These views show one set of named points, seen from different sides, and a view may be mirrored.
A view may leave some points out, and in a few views one point is out of place. Which views, in the order they come, and which point in each? Write - if none.

-- scene 1 --
(in the rows, 128 means zero)
view 1:
  feg [127 105 120 147 117 134 117 148 119 133 118 104 130 149 134 113]
  Tiv [122 105 124 150 117 139 115 144 125 131 116  99 130 147 136 113]
  goba [132  98 116 135 118 134 113 140 136 130 130 110 114 130 150 106]
  lozar [115 106 123 148 114 154 112 141 136 131 106  93 127 143 140 119]
  vupo [124 103 133 153 121 127 119 138 127 123 132 101 129 143 138 102]
  fasis [117 105 137 150 122 143 120 138 137 124 118  94 127 138 139 111]
  mitof [128 100 135 133 132 135 129 144 137 128 123 107 115 128 139 112]
  nefu [133 101 122 135 126 131 123 150 124 135 122 111 120 138 136 114]
view 2:
  goba [114 127 132 193 104 164 150  57 103 110 168 228 102 144 134  99]
  vupo [111 136 136 185 114 164 156  51  97 123 161 210 101 149 150 120]
  mitof [ 96 132 135 199 105 167 151  63 101 118 164 230 110 139 153 108]
  fasis [107 139 135 187 111 166 153  55 101 124 160 212 109 144 158 123]
  lozar [124 151 129 190 100 158 135  58 119 125 160 211 120 136 147 109]
  nefu [103 139 141 201 109 156 147  59  97 126 159 228 104 147 142 100]
  feg [115 148 140 193 112 151 144  53 101 133 156 215 105 150 141 106]
  Tiv [118 148 136 191 109 155 143  54 107 130 157 212 110 146 145 110]
view 3:
  vupu [132 142 110 134  91 130 101 128 146 129 136 114 123 147 125 143]
  mitof [134 137 110 122 101 135  99 129 151 121 139 117 129 154 139 134]
  vupo [125 137 108 133 110 108 105 129 139 131 133 115 121 155 135 140]
  goba [134 135 111 123 107 115  87 131 150 130 147 124 135 161 139 121]
  fasis [126 139 109 135 102 118 108 128 141 129 132 114 119 151 131 143]
  feg [124 128 118 132 108 114 111 122 142 133 134 133 117 167 135 126]
  Tiv [125 132 118 136 101 115 108 123 142 136 134 131 117 163 128 129]
view 4:
  nefu [140 150 163   4 140 105 143 129 152  98 140 122 165 142  88  36]
  fasis [141 149 150  22 129 103 147 129 152 104 144 114 148 156  82  44]
  lozar [138 163 162  14 107  97 146 130 164 100 140 108 157 156 106  36]
  mitof [134 151 165  22 136 109 147 129 152 103 146 121 160 139  79  31]
  Tiv [143 154 156   5 123  99 143 130 158  98 139 112 156 155  98  43]
  vupo [146 144 144  13 131 109 148 126 148  99 143 113 148 154  86  44]
  goba [144 148 159   8 128 121 152 123 149  96 145 115 164 132  95  26]
view 5:
  nefu [128 136 139 112 141 115 145 133 138 123 122 130 122 114 128 126]
  feg [127 139 133 111 146 119 137 131 132 136 109 129 126 113 127 136]
  Tiv [128 138 124 111 141 118 135 132 130 141 110 131 126 112 130 134]
  fasis [117 135 126 117 125 117 127 140 130 139 115 126 127 124 135 122]
  lozar [134 136 103 110 137 114 139 130 128 147 113 136 125 105 135 132]
  goba [131 137 130 111 122 110 149 120 136 125 130 131 121 123 132 138]
  vupu [121 132 113 117 120 113 133 141 132 138 124 130 125 118 139 115]
view 6:
  vupo [146 124 115 127 141 135 113 139 127 136  95 117 110 156 147 158]
  Tiv [125 127 119 132 132 146 107 142 126 137  89 115 103 161 147 159]
  vupu [128 129 124 121 132 131 130 132 124 136 103 118 100 148 142 162]
  nefu [133 132 120 123 135 156 112 138 123 137  98 118 103 156 147 136]
  feg [129 127 116 132 134 151 102 144 125 137  88 115 104 163 151 151]
  mitof [134 133 124 117 135 145 127 132 122 136 107 120 101 148 143 141]
  goba [142 135 129 133 136 161 118 133 130 135 108 125 112 156 136 147]
  fasis [137 124 116 123 137 129 119 137 125 136  96 116 104 153 147 159]
  lozar [109 129 128 137 126 147 115 138 128 135  94 117  99 160 141 171]
Views with a point moved: view 1
  view 1 moved: fasis

-- scene 2 --
view 1:
  valup [144  87 116  96 151 127 162]
  kavof [143  87 119  95 136 127 162]
  vubem [126  95 139  94 124 131 178]
  Sav [156  77 130 120 130 120 169]
  ligo [124  78 150 101 129 112 169]
  govol [141  99 127  95 135 123 163]
  Kofev [141  95 106  96 123 124 165]
  pegin [142  78 131 124 138 119 174]
  topef [152  78 131 118 120 102 168]
  tas [137 102 134 109 129 116 171]
  nur [140 101 135 110 120 122 161]
  Zumug [129  91 125 122 122 122 181]
view 2:
  valup [142  92 186 169 153 108  85]
  Kofev [132  72 188 160 141 117  96]
  nur [132  63 172 170 145 103 102]
  ligo [129  89 192 184 145  84 122]
  topef [130  85 161 164 140  99 122]
  Zumug [144  61 182 163 147  91 116]
  Sav [134  80 159 166 146  92 104]
  vubem [126  66 200 179 153  92 105]
  govol [132  80 187 179 151 111  97]
  tas [136  72 181 180 155 105 113]
  pegin [146  81 167 167 150  85 110]
view 3:
  govol [142 130 106 130 135 106 128]
  vubem [130 121  99 133 136 127 138]
  tas [144 129 114 127 148 118 136]
  Kofev [143 145 114 133 121 110 136]
  valup [154 140  94 135 132  96 129]
  Zumug [145 142 110 135 147 130 151]
  Sav [150 145 111 153 156 112 134]
  pegin [157 143 102 144 161 119 140]
  nur [131 135 116 130 149 116 133]
  kavof [145 140 101 137 131 105 128]
view 4:
  Sav [107 184  79  55 148  98 180]
  tas [126 184  71  37 128  96 173]
  Zumug [113 202  62  43 130 103 170]
  kavof [111 185  97  39 126  96 171]
  Kofev [110 192  91  45 110  94 176]
  valup [115 187 105  38 131 106 174]
  pegin [110 191  73  44 150 107 178]
  govol [122 182  91  36 124  95 169]
  topef [104 178  68  45 139  93 191]
  ligo [106 176  67  17 140  95 164]
  nur [124 187  74  42 129  82 171]
  vubem [117 185  73  32 124  96 149]
view 5:
  topef [149  76 151 134 113 107 124]
  Sav [162  79 150 123 119 106 135]
  valup [161  95 124 123 135 125 138]
  govol [154  87 129 139 139 118 142]
  tas [154  84 140 150 126 115 146]
  ligo [136  76 152 139 124 135 145]
  pegin [164  86 152 128 112 119 142]
  kavof [152  93 131 126 138 118 138]
  Kofev [146 104 129 135 137 104 134]
  Zumug [151  99 153 141 116 109 151]
  vubem [140  88 141 142 136 119 162]
view 6:
  nur [101 116 100 138 151 126 136]
  topef [100 125 113 129 145  99 127]
  govol [ 97 129  99 139 140 136 124]
  Sav [107 130 113 118 142 113 134]
  ligo [108 131 124 157 152 122 124]
  pegin [115 138 113 130 138 113 138]
  vubem [117 119 107 149 146 140 121]
  Kofev [103 129  84 131 144 128 111]
  tas [105 120 102 146 138 124 133]
  kavof [ 99 138  99 130 144 134 119]
  valup [ 98 148  98 129 135 138 122]
  Zumug [126 124  98 139 143 116 131]
view 7:
  valup [118  96 107 168 159 122 180]
  vubem [126  75 132 154 136 124 170]
  pegin [125 102 109 136 153 124 161]
  Zumug [131  90 116 146 139 126 147]
  ligo [137  84 137 138 158 131 172]
  Kofev [137  86 105 175 146 120 166]
  Sav [135 104 103 138 150 116 169]
  govol [130  93 119 167 145 125 179]
  tas [135  98 123 153 137 133 168]
  kavof [128  90 112 165 155 119 177]
Views with a point moved: view 2
  view 2 moved: nur
